Each row is where one point has got to under a steady rotation. How many ticks took it there?
The counts run from 0 to 285.
[  9   2 -23  -4  11  -6  36  29  22 -11  -3 -10  15   3  -8 -13  41  -5
  -6 -16 -24   4  18 -35 -29  13 -37 -37 -25  46   6 -16   1  32  -5  -4
 -28  -3  48   0  34  22  28   3  24 -15]
237
[  8  -4  -5  12  -4   7  24  22  38  -6   5  -7   2 -20 -21 -30  33 -26
 -34  22 -16 -35 -40 -16 -21  18   1 -34 -40  45  22 -25  -8  26  -4  13
 -10  -2  26 -24  10   7  -2   5  13 -36]
228
[ 12 -20 -15 -38  -4  -4 -13  30  33 -22   8 -15  23  16  16 -10  28 -32
 -24   5  11 -11  11  40 -12  25  11 -37 -18  37  41  -5 -14 -16 -36 -19
 -12 -11   4   4  34   8  39  -6   9 -20]
49
[ -9 -20  -2 -26 -13 -39  -8 -24  20 -20  27 -35 -12  17  -8 -14 -27 -20
 -29  37 -26   2   2  40  -5 -28 -10 -14  -3  28  28  14  -2  -4   4   2
  -4 -30   1  -8 -11  37  10 -16  56 -12]
169
[ -3  -9 -17 -30  21  11  36  28  21  -1  16  -1   8  16  -6 -18  38  -8
  -4 -12 -11   6   2 -31 -18   8 -27 -38  -9  18 -11 -32  24  21  -2   7
 -17   5  52   8  37  37  52   4  16  -2]
239
[ -1   9 -14  -1   4  12  13  42  28  -1 -12  -2  19  -6  -3 -36  39   6
 -14 -11 -33 -13 -12 -33 -39  16 -29 -46 -29  28  13 -21   9  19  10   7
 -15  -9  25 -12  18  42  26  15  18 -23]
235
[-18 -30  -8 -49   0 -20  -2 -17   6 -16  36 -24 -22  24   3 -18 -33 -23
 -20  30 -16   9  -3  39  -3 -22  -7 -31   8   1  25   1  16 -17  10   7
  11 -21  10   6  -7  51  39 -14  41  14]
167
[  6 -33  -9 -23  -2  18  -8  29  32 -26  -4 -23  15   8  15  -9  23 -30
   6  20  11  10  39  13   4   4   5 -56 -14  19  20  -3 -13  19 -23 -16
 -10  -7  34  -1  33   0  42 -15  36 -21]
55
[ -7  -2 -14 -10  -7 -51  25   5  16 -16  35 -17 -32  12 -35  13  11  -6
 -24   1   1 -30 -12   5 -31   0 -18 -31   4  62  15   4  -8  -9 -17 -23
 -10 -10   9   1  14  11  53  10  16 -31]
252
[ -5 -32 -37  -7  -7 -27   5   8  -8 -36 -22 -45 -33   7 -17  -4 -10  -8
 -34  37   1  11  -6   0 -26 -10  12 -40 -14  40  15  -2  -6  30  27 -10
  18   3  46  11  -9 -11  29   0  30 -17]
142
[-17 -15 -18 -44  -7   0 -16  13  10 -10  20  -5   1  31   9 -31 -12   4
 -22  15 -36  22  19  19 -15 -32 -29 -19  -2   0  16  -5  21   2   2  17
  -6 -22  30   1  -8  71  28  -6  49  -4]
161
[ 11  -2   5   9  34  -8  24  11   7   1  -5 -44 -21  25 -15 -35  -3  22
 -11  -8 -11   8   9 -32 -26 -18 -29 -26 -55  13  -6 -26  -1  34  20   4
  -7  -7  33   4  -4  22   6 -17  53 -15]
111
[-15 -31 -12  11   4  14  14  -7  30 -16   8 -33  -7   0 -11 -40 -13 -43
   9  25  -8  -1  13 -15   5   0 -25 -44 -16 -12  14  -6 -13  28  14  30
   0 -11  31 -16  -6  36 -13 -24  66  -4]
192
[ -8 -30   8 -36   6  11 -10  14  30  -1 -22 -38  21   3  17 -32  14 -19
  10  21 -12  -1  10  13 -15   1  19 -69 -18   8   8 -13   7   4  14  -6
  -1 -22   9  -6  26  13  39 -11  55 -10]
58
[-26 -31 -51 -27 -20 -10   4  35   9  -5   9   4 -10  27 -10 -11  -3 -19
 -46   2  -7  21   2   3 -57  33   8 -29 -17  19  24   4   3 -12   7  27
  13  -1  47   3  -5  17  32  -1  -1  -4]
151
[-15 -22 -21 -58  -2   1  -8  14  12  -5  24   1   9  43   9 -27  -2  -5
 -29  10 -30  34  24  22 -19 -21 -25 -11  -3   8  12  -6  18  -3  -5  15
 -12 -16  41  11   3  57  23 -14  39   7]
160
[ 17 -13  47 -32  21   2  27  -5  35  11  53 -28 -24  13   2 -21 -10  -3
  -3  26  10 -13  -7  16  18 -27   2 -41 -37  -7  12 -22  13   4  -6  -8
   3 -18   9  -6   8  17  33 -20  42 -16]
87
[ 47 -11   0  -3  29  -7  33  -8  18 -35  18 -47 -10   2  12 -19  -2 -31
   2   9   3  -5   3   0  26  -4 -28 -39 -22  27  33 -24  -1  28 -18 -25
 -11   6  24   5  40  17  29  -8  21   9]
216
[ 19  -6  36  10   3 -30  33  -9  32  -7  31 -45 -47  -5 -12  -6 -21  -9
   0  21  10 -23   5   0   1 -18  -4 -49 -44  18  30  -2 -13  15   1 -21
  -2 -21   1 -15  -5  -1  25 -17  42 -34]
90
[  7  -3   1 -14  26 -28  28 -16  11   9  31 -45 -26  31 -32 -27   0  13
 -40  -7  -4  -7 -30  -2 -38 -21 -15  -2 -49  29 -17 -37   2  14  10  10
   6  -3  24   2 -11  23   2 -20  39 -15]
117
[  5  -3 -20   9   3 -29  20   0   0 -15  38 -33 -54  22 -30 -12 -15  11
 -35 -14  16 -13 -22 -10 -36  -2 -26 -14 -37  31  12 -18 -11  17  -8   9
  17  10  25  -6 -20  28  28   9  10 -16]
120
[ 21  -2   2 -24  53 -13  31  11  11 -25   9 -28 -19   9   0 -26   3 -22
 -26  30 -29  -9 -24   8  14 -16 -18 -36  -4  19  35 -11  16   2  31 -26
  -4 -11  16  30  25  37  27  -9  18   9]
6
[ 10  -7  -2  11  26 -10  32   4  13  -8  10 -43 -29  27 -22 -21   1  14
 -11  -6   0  12  13 -34 -19 -23 -34 -17 -47  18 -14 -27  -7  40   6   3
  -5   1  49   5  -4  16   4 -22  51 -16]
112
[-14  -4 -30  18  12 -19   9  28  18 -22 -16 -22 -21  -8 -35 -23  19 -30
 -40  25 -19 -36 -41  -7 -25  16  -8 -42 -14  40  31   3 -23   1  29   6
   0  -9   7   9  -2  26   1   4  25 -33]
16
[ 39   7   6   6  20   8  11   1  26 -34  11 -34 -13 -11  17 -41  -2  -9
  10   4 -12 -17  -2  -9  24 -17 -47 -46 -25  14  44 -23   1  31 -17 -13
  -9  -4  10 -11  15  51  27   8  23  -5]
214
[-14 -10 -53   3  15  10   2  47  19 -26   0  -2   2  19 -15 -24  34 -21
 -15 -14  -4  -5  13 -27 -24  21 -40 -36   3  19  19  -1 -17  12  -9  15
  -8   4  45  15  18  47  21   5  23 -15]
25
[ 27  -4  18   0  20  -9  16 -12  20 -24   1 -51 -11 -20   2 -39   1 -24
  -8  27 -17 -36 -44  -1   9  -8  -8 -51 -27  29  28 -29   4  23  15 -16
   2  -4   0 -15  15  22  18   2  31 -12]
220
[-18   1  -1 -13 -12 -28  13   0  20 -12  40 -14 -27   4 -36  -8  13   5
 -20  12  -9 -41 -37  -2 -25 -24 -26 -32   7  43  -2 -13   3   9  -4  -3
   3  -7   9 -12  -1  41  49  16  30 -39]
250
[ 29  -4   6  12  16 -17  24 -17  26 -31  -3 -53  -8 -21 -10 -28   7 -31
 -13  34  -9 -30 -32  -2  10  -6 -14 -42 -28  47  23 -25  -4  34   2 -17
  -3  -5  12 -17  16   6   8   0  40 -16]
221
[ 14 -18 -19 -22 -12 -17 -15  27  27 -29   6 -26   5  10  11  -7  18 -24
 -20  -3  10 -14  14  33 -18  28   8 -44  -7  41  51   2 -20 -14 -35 -21
 -10 -11  -3  -1  31  12  50   6   4 -22]
48
[  9 -22 -11 -35  14   1  -8  26   7 -24 -14 -26 -12  11   0 -30   3   4
 -46  50 -18  10 -22  17 -11 -44   9 -26 -21  28   5 -27  14  30  22  -4
  15   2  42  17  -7  10  16 -11  33 -21]
139
[ 18 -23 -11 -41  32 -10   1  20   3 -23 -12 -34  -6  25   7 -24  11  -1
 -44  44 -14  19 -11  26 -14 -31  14 -24 -23  31   7 -26  15  18  22 -18
   9  -1  43  25   8  -2  22 -20  30 -10]
138
[ 22  -1   7 -22  51 -15  24   5  18 -24   2 -27 -13   8  -6 -26  12 -21
 -31  42 -32 -10 -28  12  14 -28 -14 -29  -7  27  25 -18  13  11  30 -22
  -9 -14  17  29  19  29   6 -13  31  -5]
7
[-21  -3  13 -27 -26  -5  11  14  41  30  32  -6   5  13  -2 -26   3  -5
  -5 -19 -14 -14   5   2 -48  29  -2 -40 -46   5  22  -5   3 -17 -17  23
 -11 -29  -7 -36  -1  40  30  -5  27 -18]
73
[-20 -45  -3 -31  -7 -12  21 -13  32  14  12 -40   8  11 -17  -8   7 -38
   4  15   5  -2   6   7 -29  33  33 -54 -22  16  -9 -15   2  -4  10   7
   1 -19  15 -15  18  -4  35 -22  55  -3]
64
[-24 -37  11 -31 -10  -2  13 -13  40  21  20 -35  18   8 -18 -14   6 -32
  -4  18   0 -10  -1  11 -31  21  29 -43 -31  16 -13 -17   0   2   5  15
  -1 -20  15 -27  12  -2  20 -28  59 -16]
65
[ -4 -28  11 -25  -1   5 -10   5  33  -6 -22 -46  25   0   8 -27  15 -18
  10  28 -15  -2  16  13 -12  -7  12 -57 -21  17   4  -8   2  13  10  -8
 -10 -28  11 -15  21   6  22 -20  71 -17]
59
